Some points:
[ 1.6 -1.4 -0.3  0.8 -1.3  0.5  0.   0.1 -0.5 -0.3  0.1 -0.5  0.6  1.
  1.4 -0.1  0.  -0.3  0.  -1.3 -0.5 -0.1  1.5 -0.3]
[ 1.2 -0.8 -0.4 -0.9  0.3 -1.5  0.2 -1.3  0.3 -0.7 -1.9 -2.  -1.1  0.6
  0.3 -0.6 -1.9 -0.2  0.6  0.3 -0.4 -0.7  1.1 -0.8]
[ 0.1  1.   0.5  0.4 -1.9  2.1  0.   1.   0.5  0.7  1.7  1.3  2.2 -1.5
  0.6 -0.2  0.4 -0.8  0.8  1.3  0.4  1.5 -0.4 -0.9]
[ 1.1 -0.3  0.5  0.7 -0.7  1.4  0.9  1.1  0.8  1.9 -0.2  0.8  0.4  0.5
 -0.2  0.4 -0.4 -0.3  0.1  1.2  0.3 -1.7 -0.6 -0.5]
[-1.5  0.8 -0.1  0.7 -1.4  0.4  0.4  1.8  0.2  0.  -1.4  0.7  0.4 -0.3
 -0.7 -0.7  0.4 -0.3 -1.1 -1.  -1.1  0.1 -0.8 -0.2]
[-2.1  0.3  1.   1.   0.4  0.3 -0.7  1.6 -0.2  1.5  0.2  0.6 -0.3  1.8
 -1.9 -0.9  1.3  0.8 -1.3 -0.6  0.9 -0.4  0.3  1. ]
[-1.8 -1.   0.9  0.7 -0.6  0.3 -0.6  0.4  0.1 -0.9 -1.9 -1.  -1.3  0.5
 -1.2 -0.9 -1.1  0.5 -0.5 -0.5 -1.2 -1.  -0.4  0.7]
[-1.  -1.4  0.3  0.4  0.9  1.4  2.   1.1 -0.5 -0.8  1.6  0.  -1.8  0.4
  0.3 -0.1  0.8 -0.4  1.  -0.6  3.6  1.  -1.3 -1.9]
[-0.2  1.8  0.1  0.2 -0.8  0.6  1.   0.6 -1.5  3.   1.1 -1.3 -0.5 -1.
 -0.7 -1.   1.3 -0.2  0.1 -0.7 -1.   0.1 -0.2 -1.6]
[-0.4 -0.9 -0.7  0.2 -0.7  0.1 -1.   1.1  1.8 -0.1 -1.6 -0.2 -1.3 -1.3
 -1.   1.  -0.5 -0.9  0.3 -1.7 -1.2  0.5 -0.4  0.2]
[-1.3  0.2  0.4 -0.5 -0.6  0.  -1.   0.4 -0.4 -0.8 -1.4  0.2 -0.9  0.
 -1.2 -0.5 -1.   0.6  0.8 -0.5 -1.2 -0.6 -1.2  0. ]
[ 0.6 -1.2  0.6  0.   1.1 -0.2  1.   0.9 -1.5  1.6  1.8 -1.   0.7 -0.2
 -0.4  0.5  0.   0.8  0.5  0.6  1.1 -0.3 -0.3 -1.1]
[-0.1 -1.1  0.  -1.1  0.2  0.6 -0.3 -0.7 -0.1  0.5  1.1  0.5 -0.5  0.7
  0.5 -0.6  1.2 -0.5  0.4  1.3 -0.4  0.3  0.5 -0.4]
[-2.2  0.7  0.5  0.6  0.5  0.8  1.1  1.4 -0.9  0.9  0.2 -0.5 -0.5  0.2
 -0.8 -0.2  0.4 -0.4  1.2  1.3  1.   0.2 -0.5  1.1]
[ 2.   0.5  1.6  3.2  2.5 -0.3  3.9 -2.6  1.1 -4.7 -0.2  1.2  2.2  0.4
 -5.7  0.7  0.3  0.7  3.1 -1.7 -3.   0.5  1.4  1.8]
[-0.8  0.4 -0.1  0.1  0.7  0.1 -0.9 -0.7 -0.9  0.8 -1.8  1.3 -1.5 -0.1
  0.3 -0.4  2.2 -0.6 -0.4 -1.1 -0.8  1.8  0.5  1.3]
[-1.4 -0.5 -1.3 -1.  -0.7  0.8 -0.5  1.1 -0.1 -1.3 -0.7 -1.6 -1.8 -0.3
 -1.   1.7  0.6  0.5 -0.5 -1.3 -0.3 -0.4  0.   0. ]
[ 0.1 -0.3 -0.1  0.   0.1 -0.7  0.2  0.5  1.1 -0.2  0.3  0.2  0.  -1.4
 -0.3  0.7 -0.8 -0.7 -0.3  0.1 -0.6  0.1 -0.3 -0.4]
[ 2.7  0.5  1.4  0.5  0.9 -0.6 -1.4 -1.  -0.1 -3.   0.   0.4  1.2  2.2
  1.8 -0.4 -0.8  0.5 -2.5  1.  -0.1  0.2  1.4  2.8]
[-0.4  0.2  0.2  0.6 -0.4 -1.5  0.9 -0.6  0.7  0.  -0.7 -0.9  2.1 -0.4
  0.3 -0.2  0.2  0.7 -0.4  1.3 -0.9 -0.1  0.6  1. ]
[-0.6  0.2 -1.2 -0.4  0.1 -0.7  0.  -0.4  0.5  1.2  0.7  1.1 -0.2 -0.3
 -0.5  1.3 -0.9 -1.   0.1 -0.2 -1.1  0.8 -0.9 -1.3]
[-0.7  0.1  0.5 -0.1  0.   0.8  0.7 -0.1 -0.9  0.  -0.2  0.4  0.   0.5
  0.6 -1.3  0.2  1.4 -1.5 -0.3  0.8 -0.1  0.  -0.9]
[ 2.6 -1.7 -0.3 -0.8 -0.3 -0.1  0.5 -0.2  0.6 -1.2 -0.7  0.3 -1.1  0.
  0.8 -0.7  0.3  0.9  0.1  0.7  0.7 -0.8 -0.7 -0.5]
[ 1.6 -0.6 -1.3 -1.8 -0.9  0.3  0.  -1.  -0.2 -0.6 -0.3  0.   0.6 -0.1
  0.   0.2 -0.8 -0.3  0.3  0.2  0.6 -0.9 -0.4 -1.2]
[-0.1  1.3  1.3 -0.4 -0.3 -0.8 -0.9  0.6 -0.7  1.1  0.7 -0.4  0.6  1.1
 -0.3 -0.4  0.   0.1  0.3  0.4 -0.5  0.   1.6  0.1]
[-0.4 -0.2 -1.2  0.   1.   0.7 -0.3  2.4 -1.7  1.3  2.5 -0.5  0.   0.4
 -1.2 -0.2 -0.3 -0.4 -0.5  0.3 -0.1  0.5  0.6 -0.8]
[-0.9  0.  -0.3  0.6  0.1 -0.7 -0.9  0.8  0.   1.2  0.   1.1  0.1 -0.8
 -0.2  1.1 -0.2 -0.7  0.8  0.  -1.6  1.   0.1  0.2]
[-0.3 -1.3 -0.4 -0.3 -0.2  2.   0.9  0.7 -0.5 -0.2 -0.9  0.6 -1.   0.5
  1.1 -1.3  0.7  1.3 -1.4  1.4  0.7  0.8 -0.9 -0.1]
[ 0.8  1.7  1.   2.1  0.3 -1.4 -0.2  0.2  0.3  0.3 -0.2 -1.2  1.   0.9
  0.2 -0.2  1.2  0.5 -1.2  0.7  1.  -0.8  0.1  0.8]
[-1.1  0.2  0.8  0.  -1.3  1.3  1.1  0.4 -0.2  1.8  0.8 -0.5 -0.3 -0.4
 -1.3 -0.4  1.1 -1.   0.   0.2  0.3 -0.1 -1.4  0.1]
[ 0.6  0.9  0.6 -0.4 -1.2  0.7  0.1  0.1  0.3  0.  -0.4 -0.1  0.3  0.1
  0.1  1.2 -0.6 -1.2  0.4  0.4 -0.9 -0.5 -0.4  0.5]
[-1.7  0.6  1.3  2.9  2.1 -0.3  0.5 -0.8  0.5  0.1 -2.2 -0.6 -0.9  0.4
  2.2 -0.1  1.6  0.1 -0.7 -0.6  1.7  0.5 -1.6  0.4]
[ 0.3  1.2  1.2 -0.1 -1.2 -1.2  0.4  0.2 -0.2  0.6 -0.4 -0.2  1.   0.5
  0.4 -2.6 -0.8  1.9 -0.3  1.9  0.6 -1.  -0.1  0.9]
[ 1.2 -2.8 -0.9 -2.1  0.   0.5  2.3 -2.2 -1.4  0.6 -0.1  0.3  0.2 -0.4
  1.8  0.1 -1.   1.8 -0.2  0.1  1.8  0.6 -1.3 -0.4]
[ 1.5  2.3  0.8  0.   0.  -2.2  0.3 -0.7 -1.6  0.7  2.  -0.8  2.1  0.3
  0.4  0.   0.1 -0.1  0.8  1.3  0.1 -1.   1.5  0. ]
[-0.9  1.2 -0.6  0.6  1.4 -0.7 -2.  -2.4 -2.9  0.2  0.5 -0.2 -1.1  1.2
 -1.4  1.1  2.6 -2.3 -1.  -3.3  0.9  2.3  0.9  1.1]
[ 1.5 -1.1 -1.1 -0.3  0.7  0.3 -0.1 -0.4  1.  -0.7 -1.  -0.2 -0.7 -0.4
  1.5 -0.1  0.4  0.2 -0.3 -0.4 -0.7 -0.3 -0.7 -1. ]
[-1.   0.2  0.8  1.2 -0.7 -0.8  0.4  2.   1.6 -1.  -1.3  0.1  0.3 -0.5
  1.2  1.1  2.1 -2.2 -0.7 -1.3 -1.4  0.8  0.7 -1. ]
[ 0.4 -0.9 -0.2 -0.6 -0.9  1.   1.  -1.  -0.3 -0.1 -0.4  0.5 -0.8 -0.8
  0.1  0.  -1.3  1.1  0.4  1.7  0.7 -1.  -0.2 -0.6]
[ 1.  -0.5 -0.7  1.1  1.3 -0.7 -1.1 -0.8  0.1 -1.5  2.   0.6  0.4  2.7
  0.7  1.2 -0.8  0.2 -0.3 -0.2  2.4  0.7  0.9  1.4]
[-0.2 -0.4 -1.4 -0.1  1.4 -0.8 -0.3 -1.1 -0.5 -0.9 -1.  -0.4  0.2  0.
 -0.4 -1.5 -1.1 -0.4 -0.1  0.  -0.3 -0.3  0.   0.3]
[ 0.8 -1.2 -0.8  0.1 -0.1 -0.2 -1.6  0.   2.5 -0.7  0.4  1.7  0.8 -0.4
 -0.2  1.3 -2.7  1.5  0.6  1.1 -0.1  1.   1.3 -0.8]
[ 1.2  1.1 -0.9  0.7  0.7 -2.8  0.4 -0.8  0.2  0.9  1.4 -0.3  0.5 -1.
 -0.6  0.6 -1.1 -0.5  0.3 -0.7  1.3  0.6  0.7 -0.1]
[-1.6  0.4 -1.6  0.8 -0.3  2.2 -0.6 -0.4  0.6  0.3 -0.3  2.7  0.5 -2.2
  1.5  1.2  3.2 -0.6 -0.9  0.7 -0.3  1.  -0.6 -1.3]
[-0.5 -0.5 -0.5  0.4  0.8 -0.8 -0.2  0.7  0.4 -0.3 -0.5 -0.5 -1.6 -0.6
 -1.5  0.1 -0.9  0.  -1.5 -1.4  0.2  0.4 -0.5  0.5]
[-1.5 -1.1 -0.7  1.3  1.1  0.1 -0.2  0.   0.2  0.7  1.1  0.1 -0.1  0.5
  0.8  1.  -0.8 -0.6  1.5 -2.   1.6  1.6  0.5  0. ]
[ 0.3  0.5  0.2 -1.6  0.1 -1.4  0.3 -0.3  0.7 -0.3 -1.7 -0.8 -0.2 -1.1
  0.7  0.5 -1.5  0.4  0.7 -1.3 -0.9 -1.4  1.3 -0.1]
[-0.7  1.9  1.2 -1.3 -0.9 -0.2 -1.  -0.5 -1.   1.1 -0.6  0.1  0.6 -0.8
 -0.3 -2.   0.2  0.  -1.3  1.5 -1.3  0.   0.3  1.3]
[ 0.1  0.3  0.  -1.4 -1.1 -1.4  1.   0.7  0.6 -0.7  0.3  0.5 -0.5  0.
 -1.   0.8 -1.8  0.1  1.3  0.8  0.  -1.2  0.4 -0.7]
[ 0.4 -1.7  1.   0.4 -1.   1.  -0.9  1.1  0.4 -0.3 -0.8  0.5 -0.8 -0.6
  0.6  0.  -0.6  0.2  1.6 -0.5 -0.3 -0.7 -0.8 -1.5]
[-1.2 -0.1 -1.   0.4  1.1  1.5  0.9  0.3 -1.1  1.6  1.   0.2 -0.6  1.3
  0.  -0.3  0.3  1.1 -1.6  0.1  0.   0.5  0.4 -0.6]
[ 0.8 -2.3 -0.4 -1.9 -1.   1.6  0.5 -0.4 -0.2  0.3 -0.8  0.6 -1.3 -0.9
  0.8  1.6 -0.8  0.5  1.3 -0.2 -0.1  1.1 -1.8 -1.1]
[ 1.1  0.2  0.5 -0.5 -1.4  0.6  0.   0.2  1.4  0.4  0.2 -0.2  2.9 -0.8
  0.5  0.2 -0.1 -1.9  1.2  1.6 -0.7  0.7 -0.2 -0.4]
[ 0.  -0.5  0.6 -0.2  1.3 -1.  -0.9  0.1 -0.2  1.4  1.4 -1.8  0.8  0.7
 -0.7  0.2  1.  -0.4 -0.5 -0.6 -0.2 -0.8  0.2  1. ]
These points spread out most along one direction. Where along it does each point below lie, from 0 to 99? The average is 50, and the first point in the table lies past the average. One standard deviation of the points above along it is 16.
[ 1.2  0.5  0.2 -0.2  0.4 -1.3  0.3  0.3  1.1 -0.3  0.3 -0.4  0.1  0.3
 -0.1  0.   0.7  1.2  0.5  0.7  0.8  0.2  0.4  1. ] 63
[ 1.1  0.3 -0.9 -1.1  0.3 -1.  -0.2 -1.2  0.4 -1.   0.2 -0.5  0.2 -1.4
  1.5  1.2  0.2  0.   1.7  0.4  0.1 -0.6  0.6  0.7] 62
[ 2.4 -0.8 -0.1 -2.3  0.   0.5 -0.5 -1.5  0.6 -1.1 -0.1 -0.8  0.  -0.4
  1.1 -0.3  0.5 -0.3  1.1 -0.3  0.1  0.2 -0.6 -1.6] 51
[ 0.   2.3 -0.6  0.4  0.7  0.3  0.2 -0.9 -1.5  0.4  1.3 -0.4  3.   1.3
  1.1 -1.6  1.6 -0.4 -0.2 -0.2  0.6  0.5 -0.1  0.7] 56
[-0.9  0.8  0.8  1.1 -0.4  0.8  0.6  1.4  2.1 -1.6  0.9  0.1 -1.2  0.7
  0.5 -1.7 -1.   0.2  0.1  0.8  0.5 -1.4  0.1 -0.1] 51
[-0.8 -0.3  3.   1.2 -1.3 -0.4 -0.3  0.9 -0.4 -2.1  0.6 -0.3  0.   1.6
  1.3 -1.7  1.4 -0.8 -0.5  0.2  0.4 -1.   0.9  1. ] 58
[ 1.4  1.2 -1.9 -0.6 -0.8 -0.2 -1.6  0.5 -0.3  0.9  1.2  0.   0.3 -0.9
 -0.7  0.7 -0.1 -0.2 -0.3 -0.3 -1.2  0.   0.2 -0.3] 50
[ 0.4 -0.4 -0.3  0.8  0.8  0.  -0.1 -1.1 -0.8  0.2  0.2  0.2 -0.8  0.1
  0.4 -0.7 -0.2  0.  -1.1 -0.5  0.3  0.4 -0.3 -0.2] 49
[ 0.1  0.9 -1.8  0.5  1.7 -1.4 -2.  -0.1 -0.3 -1.1  0.1  1.8  0.8  0.3
 -0.3  1.3 -0.5  0.5 -0.1 -0.3  0.8 -0.1  0.7  0. ] 64
[-1.3  1.6  1.3  0.2 -1.   2.  -0.4  1.4  2.  -0.2 -1.2  0.3 -0.9 -2.9
 -0.4  0.4 -0.5 -1.  -0.3  0.3 -0.8 -0.7  0.7  0.3] 42
[ 0.3 -1.2  1.  -1.9  0.1  1.  -0.4 -0.5 -0.6 -1.  -1.9 -1.7  0.3  1.5
  0.6 -0.7 -0.1  1.3  0.5  1.  -0.8 -1.6 -0.1  0.3] 56
[-0.5  0.4 -0.2 -1.7  0.   0.5 -0.4 -1.2 -0.2 -0.3 -2.6  1.4 -1.1 -0.5
  1.1 -0.7  0.7 -0.2  0.2  1.1 -1.3 -0.3 -1.6  0.8] 43
[-0.5 -0.2 -1.  -2.1  0.1  1.  -0.1 -2.2  0.4 -0.3  0.6  0.8 -0.6 -0.5
  0.9  0.2  0.1  0.3  0.2  0.6 -0.2  0.3 -1.3  0.6] 43
[-2.2 -1.  -1.4  0.4  0.7 -2.  -0.2  1.  -0.6  0.9  0.9 -0.4 -0.5  0.1
 -3.3  1.1 -1.  -0.6 -1.5 -2.7  1.2 -0.3  0.5  1.8] 54
[ 0.1  1.   0.5  0.3 -0.5 -0.4  0.  -0.2  0.1  1.3  1.9 -1.   0.3 -0.2
 -0.5  0.4 -1.1  0.6  0.1 -0.3  0.  -0.5 -0.3 -1.4] 50
